A single turn carries every row of the set below to another of its rows. Some are shown first; where does it send the rows asked next?
K_304: [ 29   8  10 -22   9 -12 -35   7  26 -36  -5   5   8 -21 -34  15  -4 -31
  -6 -33  15   5  10   7 -40  -7   8   5]
K_977: [ -2 -23   3  -5 -25 -50 -40  16  19 -20 -48  -4  17 -42 -28   1  -1   7
 -19  -5   6  34 -27 -25 -10   7  25 -13]
K_641: [ 10  33  14 -22 -10  -3 -16  -8   1  -5 -18  27   8 -11 -44  21   7 -35
   1 -34   7  -4   2 -11  -1 -14   5 -13]
K_857: [ 20  -7 -20 -13 -13 -45 -33  -1  -4 -40 -54 -11 -11 -34 -38  -2  -1   6
 -25 -17   8  14 -39  -9   9   6   7 -19]
K_691: [ 21  20  12 -20   7 -17 -29   8   2 -22 -15  19   5 -18 -44  13  11 -45
  -2 -45 -13  -5  10  -1  -7   6  -6   0]
K_849: [ -6  -1  16  -6 -27 -29 -43  -2   4 -37 -51 -10 -11 -40 -17  18   5   3
 -25  -6  30  41 -23  -9  15  -4 -15 -21]
K_684: [ 11  34 -17  18  -4 -13 -39  24  17 -21   1 -10  -6 -23 -15  11  -1   0
  11 -29  30  39 -27 -10   4  38   1   7]
K_685: [ 10   8   5  21  -4 -53 -34  11   3 -22 -50 -28  11 -47 -43 -17   7  14
 -21  -7  20  32 -12  -3  13  -1   4 -12]
K_584: [ 20  15  29   5 -12 -20 -34  11  35 -29 -33  13 -19 -10 -31  14  -7 -34
   3 -31   7   6  25 -18 -24   5  14  13]
K_518: [ 18  -8   1  -3 -13 -53 -33  19  31 -30 -44  -2  22 -38 -49   2  -6  10
 -29 -12   9  44 -15 -23  23   1  18 -12]
K_979: [-21  14   8   4 -25 -20 -15 -12  10  -7  -4   1  22  -7 -10  24  25  -1
 -20 -20   0  22 -14  -3  16  10 -26  -4]
K_270: [ 31   9  10 -10 -12 -13 -29 -15   7 -22 -27   2   5 -17 -52  -1  -3 -34
 -12 -36 -21  -7  20   2  -2  -4  19  -9]
K_508: [ 19  23  10  27 -13 -28 -22  -4  33   5 -26  -6  -6  -8   4  10  17   4
  16  -3  -9  11 -19 -18 -21  15   4 -12]
K_27: [ -6  27   7   4 -14 -34 -23 -18  15 -14 -20 -11  10  19   6   4  27   1
 -10 -11   3  29 -10   1  15  10  -8  -7]
K_586: [  6  -8  -3  -7 -16 -44 -33  19  11 -20 -30 -28  15 -40 -63  -3   0  26
  -4 -12  31  25 -11 -18  14  19  12  -2]
K_51: [ 15  43   5  34 -27 -37 -10  18  34  -9  -8   4  17 -13 -38   6   3   4
   7 -34  17  32   8 -17   7  25  -9   8]
K_84: [-11  -3  10  -6 -25 -15 -35  11  13 -41 -34 -15  -7 -50 -34  12  -3  11
 -21  -8  36  29 -15 -12  30  10  -7 -10]
K_322: [ 32  13  10  25   1 -30 -36 -12  24 -20  -6 -14   0 -19  10  14  18  -1
  20 -23 -15  14 -17 -18 -20   4   0  -8]
K_795: [  8  15  30   5 -21 -25 -29  -7  16 -14 -33  20 -14  -4 -44  22 -18 -32
  11 -32  -1   9  22 -22  -6  13  18   3]
K_939: [  6  36   8  22 -38 -32 -30  -6  14  -7   6   0  21  -9 -26  11   2  -1
   8 -45  11  44   4   0  21  16  -2  13]
K_898: [ -1  -3   2  20 -12 -39 -31   9  19 -14 -39  -9  11 -58 -50  -9  18  20
 -22 -25  22  33 -13 -29  19   8  12   4]
K_953: [ 19  10   3  19  -1 -22 -38  -2  27 -27  -2 -16 -14 -15   8  11  21  -2
  25 -12 -12  17 -18  -2 -13   9  -2   5]
K_488: [ 14  -5   9 -20 -19 -10  -9  11   2 -32 -24  13  17   0 -45  34   4 -34
   2 -39   3   6   8  -8 -17 -10   7 -20]
K_170: [ 25   9  10  -4  -9   7 -40  22   7 -18 -20   3  13 -16 -44  30  -5 -37
  -4 -29  13  14  14  -1 -23 -12  23 -24]
K_154: [ 12  33   5  -9  -2  -4 -27  19   8 -25 -14  21  -3 -24 -39  14   8 -40
   5 -25  20   2   2  -3 -33 -19   4  -4]
K_504: [ 24  11  -4  -1 -23 -26 -33   3  -6 -34 -25  11  -2 -31 -48   4 -13 -38
   1 -46   3   7   7   3 -42   2  16   3]
K_836: [  7  35   9  31 -30 -36 -22  -4  16 -13  13  -9  34 -18 -32   5  -2   2
   8 -43  14  30  14  -9   6  13   3   9]
K_599: [  7  13  22 -19  -3 -21 -37 -20  -8  -8 -11  17  22 -10 -52  23  -9 -36
   3 -38  -2  17   5  -5 -14   9   7 -19]
K_244: [  1   8  -8  -6 -30 -34 -49  15   0 -24 -45 -18  13 -41 -50 -24   6  -2
 -42 -20  22  27 -12  -3   9   7  11 -10]
K_492: [ 13  24   4 -12  -9 -19 -36   1  -5  -6 -12  22   4 -20 -34  21 -10 -35
  -6 -31  11  -7  11  18 -30  -7  19   5]
K_487: [ 18  35 -28   4  -5 -25 -40  27  14 -23   4  -8  -1 -26  -8  23   8   3
  -4 -23  36  30 -25 -14  -5  26  -3   8]
K_998: [ 14  25 -14  26   2  -9 -39  20  21 -18   6  -1  -6 -38 -10  36   4  -3
 -12 -14  22  35 -28   2  -5  10 -16   2]
K_682: [ 28  -5  10 -10 -17 -57 -49  -2  10 -13 -58 -24   6 -25 -27   4  19  16
 -18 -14  19  41 -23 -15  -8  -5   3 -18]
K_805: [  9 -10  -1  18 -10 -55 -28 -12  12 -15 -55  -1  -2 -46 -25   4  17  23
 -21 -14  16  30 -27 -22  -1  -9  13  -4]
K_722: [-10  27  -1  -4 -10 -38 -29 -10   1  -4 -10 -12  18   9  -5  11  31  -1
 -15  -3   1  22  -7 -12  21  14 -10 -14]
K_990: [ 15  -7   1  -3 -22 -45 -22   0   6 -15 -56 -21   9 -51 -25  -7   7  23
 -15 -34  22  19 -36 -17   6  15   7  -8]

K_584 turns into K_84
K_488 turns into K_977
K_898 turns into K_641
Where do these go?
K_953 turns into K_684
K_586 turns into K_599
K_270 turns into K_857
K_492 turns into K_685
K_508 turns into K_998
K_487 turns into K_836

